X: rows in several groups, each row roughly a mix of its group's directions (some rows in no group):
X (118 x 11):
[[  4 -20  12 -13  -8 -23  18  11   5 -15  45]
 [-17  17   6  -3  -9 -35   5  28 -22 -17 -24]
 [ -7 -20  16 -16   0  -9  39  31  -5 -20  -8]
 [ 10  27 -17  30  17  29 -15   1 -20   9 -10]
 [  1   8  33 -13 -10  41  15  24   5   5  -9]
 [  3  34  -6  24   9   8 -29  32  11   7  -8]
 [  0  18  -6   7  27  25 -43   2  13   4 -16]
 [-21  11  26 -20 -17 -18  14  30   4 -22 -14]
 [  0  29   2  -2 -22 -21 -11  30 -31 -12 -10]
 [  6 -20   9 -18 -11  35  20 -25  24 -11   6]
 [-14  36   2  -6 -12 -10 -21  19 -22   8 -30]
 [  2  28 -11  17   0  28 -32 -21  -2   9 -22]
 [ -7  24  24   8   1 -14 -13  32 -31  -8 -18]
 [-24  17  -3  27   9  11  32   5   8 -28  19]
 [  8 -20   2 -15 -23   2  31  12 -29 -30  -4]
 [  4  24   6  39  15  -5 -34  -7 -11  -1 -18]
 [-13 -19 -18  -7 -25 -26  19 -32 -10  17   1]
 [ 18  25 -11  26  16  17 -30  13  -9  10 -22]
 [-54   6   0 -13  -6  -2  16   1  -1 -25  -2]
 [  4 -13  14 -27 -33 -21  15  19  -7  20  21]
 [  3 -36  16 -25 -10 -13  34   6   4 -16  11]
 [ 10 -15 -18   1   2  23   6 -29  22 -24  30]
 [-11 -13  18 -26 -22 -29  23  21  -8 -18  -9]
 [ -3   1   7  22  16 -20 -12  12 -28  -1 -42]
 [  7  19 -25  26  20  35 -11 -18   9  -4  13]
 [ 12 -44  -7 -20   6  15  10 -11  16  21 -17]
 [ -2   0  11 -18 -17 -29  10  26 -25 -15 -27]
 [ 16 -11 -14   9  11  41  -1 -26  16  11  22]
 [ 30 -14  30  21  21 -11  10  14   0  -9  24]
 [  1   1 -22  10   9 -26 -33 -12 -17  32  -8]
 [ 23  -7  13  -6  -7 -26   1  50  -3  -1   6]
 [ 30   1 -12 -18   9  -8 -31  29   9  22  12]
 [  3 -34  24 -15 -13 -19  33   4 -14 -15   5]
 [  9   9  28  -6   3 -18 -10  35 -20  11 -29]
 [ 15  11   0  25 -22  -4  21   7 -39  10 -20]
 [ 24  -7   0   3  -6  52  13  -2 -14 -16   5]
 [ 29 -28  16  -2   6 -19   5  -6  10  -9  38]
 [ 10  25 -16  36  27  13 -21  11   9  -9 -13]
 [ 32 -18  14  20  17 -10   3  38  -1 -14   9]
 [-16  28 -25  14   4   9  15   5   1 -43   5]
 [  7 -32  17 -19 -12 -36  -4   0 -12  26  -8]
 [ -5  30 -12  18  13  41   1  -2  18 -17   9]
 [ -8  26  -7  21   0  34 -21 -20 -10  23 -14]
 [-18  -9  10  24  -1  14  31 -35 -12 -18  -6]
 [ -4  14  13  38  28 -14  -8  16 -10  -4 -27]
 [  1  34 -21  32  21  21 -21  -6  -3  -5  -2]
 [-10  32   1  32  22  -2  -6  34  -5  -7   8]
 [-13  19   9  29  26   7  10  38  -5 -17  -4]
 [  8 -45   6 -24 -14 -18  16 -12   0  15  12]
 [-23  33   5   5  -2  16 -33  19  21  13  -1]
 [ -8 -22 -24 -10  -8 -27  20 -16   6 -29  21]
 [ 22  18 -12  -2   8   8 -39  24   4  28   1]
 [ -5   7   8  -7  -3  25  30  14  28 -18  32]
 [-28  -4   0 -21 -12 -26  31  12  17 -23   7]
 [ -7 -12  -7 -22  -3  13 -27 -14  -5  29 -36]
 [ -1  -9   4 -23 -19 -40  25  24   1 -15   3]
 [ -1  -6 -25 -33 -18 -24   3  -5   5  31  17]
 [ -8 -32   9 -33 -12 -21  26 -12   3 -11  17]
 [  2  -6 -18 -13  -6  25  -1 -24  24  16  38]
 [-30  30 -10 -19 -21  -9 -20   5 -16   3 -25]
 [ 10  15   9  35  11  35 -24   4 -10  18  -8]
 [-14  -2  16 -22  -3  -9   0   4 -16 -24 -46]
 [ -7  21  12  20  15  18  21  22  25 -16  25]
 [ -5  26   4   7 -13 -26  19  24  -5 -30  24]
 [  5 -29  13 -29 -15 -18  30   0  13  -9  22]
 [ 30 -10  -1 -27  -7 -20 -14  33  -4  21  11]
 [-16  -6 -10  12  11  38   6   5 -10  10 -41]
 [ -3  34  13  26   8   5 -26  14 -28   1 -16]
 [-19  41  -4  18  19   0 -23   1  27  -4  -1]
 [  3   7 -23   7   2  33 -30 -32   4  18   7]
 [ -8  16  34 -11 -10   1   4  36 -12   9 -28]
 [  4  13  18  -4  -4   1 -20  29 -21   0 -42]
 [ 25 -21  15   5   3 -17  32  24   3 -18  21]
 [-10 -11 -26   7  19  33  16 -19  19 -24   0]
 [-16  37 -23  24  14 -15 -16   1  -1 -25  -5]
 [ -1  32 -22  32  22   1 -24  -2 -13  13 -12]
 [  7   1 -17  15   8   7 -37 -36  -4  25 -10]
 [ 10  32 -18  24  15  19 -31   9   2  13 -14]
 [-35  -1  13   5 -14  -4  34 -22  -2 -26 -10]
 [-26  43  -7 -14 -22 -21 -17   1  -6  -4  -1]
 [ 17  -7  22  31 -10  -5  20  34  -8   2  22]
 [ 30 -24 -15   7   4  11   2 -28  20   5  29]
 [ -1  25   6  26  15  20 -29   1 -19  15 -24]
 [  0  21 -23 -23 -21   6  -1 -10  24  23  29]
 [-21 -24  28 -10 -15  -2  32 -18 -14 -17  -7]
 [-24   8  15 -29 -16 -38   2   7   0 -17  14]
 [ -8  30   2  18   9  37   5  18  15 -17  19]
 [-12 -12 -19 -14 -16  -8  29 -12  21 -22  30]
 [ 16 -18 -27  11  12  29   5 -28   3  19  22]
 [ 28 -26   0 -28 -19 -30  13  13   5  -3  12]
 [-51  30  -4   1   1  10   9   2   2  -9 -16]
 [ -5  22 -33  -9  -4  18 -10 -13  19  34  13]
 [  5 -16  35 -15   8 -28  18  32  -2  -4  -5]
 [ 18 -30 -12   0  -4   0  15 -20  16 -15  39]
 [  2 -20 -15 -39 -22  11  15 -15  13  11  22]
 [ 26   9 -23  16  17   6 -21  12  17  20  29]
 [ 32 -13 -14  26  31 -10   9   8   1 -27  -1]
 [  1 -20   6 -35 -22 -34  14  16  -1 -13   9]
 [  1 -23  22   1  -7 -23  35  16  -9 -30  -3]
 [-10 -38  27 -24  10  -2 -15   3 -14   9 -24]
 [-11  32   1   8   4  39  13  25  10 -18  -1]
 [  2  33 -23   4 -12  -2 -39  -6  -9  14  19]
 [-11  25 -22  24  18  12 -27  21 -24   5   0]
 [-18 -14   3 -20 -14 -48  18  11  -5  -9  -4]
 [-24  37  10  28  17  17 -17   1 -12   2 -14]
 [ -6 -26  15 -28 -23 -28  22   9  -2 -21   1]
 [ -9  -2 -38 -17 -17  22  -5 -18   7  19 -25]
 [ 20  17 -23   9  17  21 -35  -6  -3  24  -8]
 [ -2 -14   0  -8   2  -1  20  11  16  -7  54]
 [-12  41  -1  20  10  18   0  34  -1 -13  -1]
 [ 13 -26   4 -14  -9  41  30  -5   5   2  16]
 [ 21 -32  -9 -33 -12 -13  -4 -18  18  16   9]
 [ -4  34  -6  34  18  23 -25   2  -3   2 -12]
 [-23 -14  37   4  25 -11  15   0  10 -19  22]
 [  7 -40  11 -16   3 -13  22  -4  11 -11  33]
 [ -6   2  16  39  33  -1   0  15  -7  -9 -27]
 [-33  35   5  23 -14  24  -8  -9   0  10 -12]
 [  7  13 -25  25  22  32 -11 -20  10  14  13]]

the four rows of each list that fit no group, in list order (the others fit one group, some only roughly):
    J194: [ 35   9  -3  16  16   8 -28  27 -15  13 -17]
    J99: [-11  11  12  34  24  13  -5 -28 -22 -10 -18]
    J656: [ -9  34 -21   0   9  40 -10   8  19 -10   8]
    J98: [-28  21   6 -27 -32 -17   2  13  -8   4 -23]
    J294: [  4 -29 -10 -10 -14 -42  11  -3 -28  -9  -2]
    J189: [  8  -2  19 -25 -16 -23  -4  37 -15  -2 -23]
    J756: [ 13 -16  11  -9  13  29 -20 -22 -27   9 -27]
    J375: [-23 -13   7 -20 -15 -14  31 -24 -12 -21 -18]
    J371: [ -4 -26 -16  -1  21   9  17 -33  32  -9   6]
    J442: [-15   7   3 -15 -37 -34   2  -6 -24  12 -15]
 -> J99, J656, J371, J442
    J426: [ -5 -18   3   5   2 -36  27 -23 -19 -26   4]
    J781: [-15 -20 -29 -28 -19   3   4 -29  18  -4  15]
    J186: [ -1 -39  24 -22 -16   8  26 -14   7  11  -7]
    J624: [ 19 -41  12 -20 -15  22  23  -6  -3   8  12]
    J162: [-16  28  -2  -4  -4  22 -29 -10 -11  16 -34]
    J763: [-19  42 -23   5  -1  -1 -22   9  25   9   5]
    J106: [ 16  18 -13   6  22   5 -30  10  -9  -5 -41]
    J881: [-35   8  16 -21 -10 -22  21 -10  -2 -31   4]
    J957: [ 24 -36  10 -24  -2   0  -1   1  -1  22  32]
    J213: [-13   1  14  10  -3 -30   5   6 -26 -13 -41]
    J282: [ 10 -30 -14 -21 -12  -6  -5 -35   7  19  22]
 -> J426, J186, J881, J213
    J179: [  1  -6   5 -38 -26 -15  33  20   6  -9   2]
    J646: [-5  7 10 42 35 13 -2  9 11 -9 22]
    J660: [ -7  33   6  18   9  -8 -10  26 -27   6 -30]
    J860: [  1 -32  14 -24 -12  13  23 -11  26  -5  24]
    J359: [  4  -3 -28  -3  20  19 -16 -38  15  14  17]
    J985: [  8 -32   0   5   2   8  34 -27  18 -14  22]
    J879: [  3  -9  11 -21 -17 -15  25   9  17 -15  40]
    J206: [  6  -4 -25 -15 -11  35   9 -20   8 -15  31]
    J126: [  6 -15   4  -5  -3  28  11 -16  21 -13  44]
    J608: [-28  30   7 -14 -10  -1 -17  19 -15  -5 -33]
    J809: [ -1  11  -6  36  27  -5 -30 -10  -9  18 -21]
    J117: [-20  25  15   4  24  12 -27  -8  28   3  22]
 -> J985, J206, J608, J117
    J726: [-15   0 -12  11  -2   2  33  -5  16 -32  34]
    J382: [-32  39  -6   6  11  33  -2   5   4 -14  -3]
    J995: [ -3   3 -17   9  19   0 -45 -18  -9  25 -16]
    J830: [-12 -29  11 -16  -3 -15  33 -11  11 -30  15]
    J541: [-23  16  11  22   7 -19 -13   3 -22  -6 -38]
    J626: [  7 -24 -16 -35 -24 -18  -8 -20  -8  18  13]
    J978: [ 22 -16  21   4   3 -36  27  24 -13 -10  -1]
    J276: [ -7  38 -19 -10 -16  29  -3  23   0  -8  21]
    J269: [  2 -17  30   7   7 -30  18  12  -9 -17 -32]
    J544: [  0 -11   9 -43 -24 -10  -7   8   0  29  17]
 -> J382, J995, J541, J978
    J576: [-25  -8  -6   1   4 -14  34 -26  10 -35   0]
    J135: [ 24 -26  14   4  -4 -19  21  26   2  -1  33]
    J63: [ 20   0  11  21  27  22 -32  23  12   7  10]
    J118: [ -3 -31  23  -1 -13 -22  31 -11  -8 -26  -1]
    J729: [  8 -36  28  -5   1   4  26  -5   9 -29  15]
    J627: [ -8  17 -19  -7  -6  -8 -20   7 -28  15 -41]
    J405: [ -5  40 -11  21  14 -19 -15  21  12  17  13]
    J561: [-11  16 -33 -38 -18   0 -19   5   7  17  -8]
    J757: [-24  18  10  19  14 -18 -18   7 -13   3 -40]
    J700: [ 23 -17   2  10  -3 -20  10   0   4  -7  50]
    J17: [ -4  16  16  29  16   9  -5  27 -18 -27 -22]
 -> J118, J561, J757, J700
    J455: [  0  30 -18  21  17  24  11  24   9 -27  -4]
    J940: [-18 -25  33 -29 -19  13  15 -16  11  -1  -1]
    J334: [-12  41  -2  20   6  11  -6  22 -14   4 -31]
    J267: [  7  32  -1  36  -7  10  -6  19 -21   9 -24]
    J575: [-24  26 -31 -13  -7 -20 -17 -16  12  18  12]
    J100: [ 23 -41   3   0  23   4  15 -25 -10 -14   6]
    J820: [-15  33  10   1  -4   0  -2  33 -20   4 -33]
    J199: [  3 -24  15 -45 -12 -19 -10  16   1  15  11]
    J867: [ 14  16 -26  29  20 -26  -7  10 -12   3  26]
    J639: [-34   9  20 -32 -20  -5  -6   5  -4  -6 -29]
 -> J455, J940, J575, J867
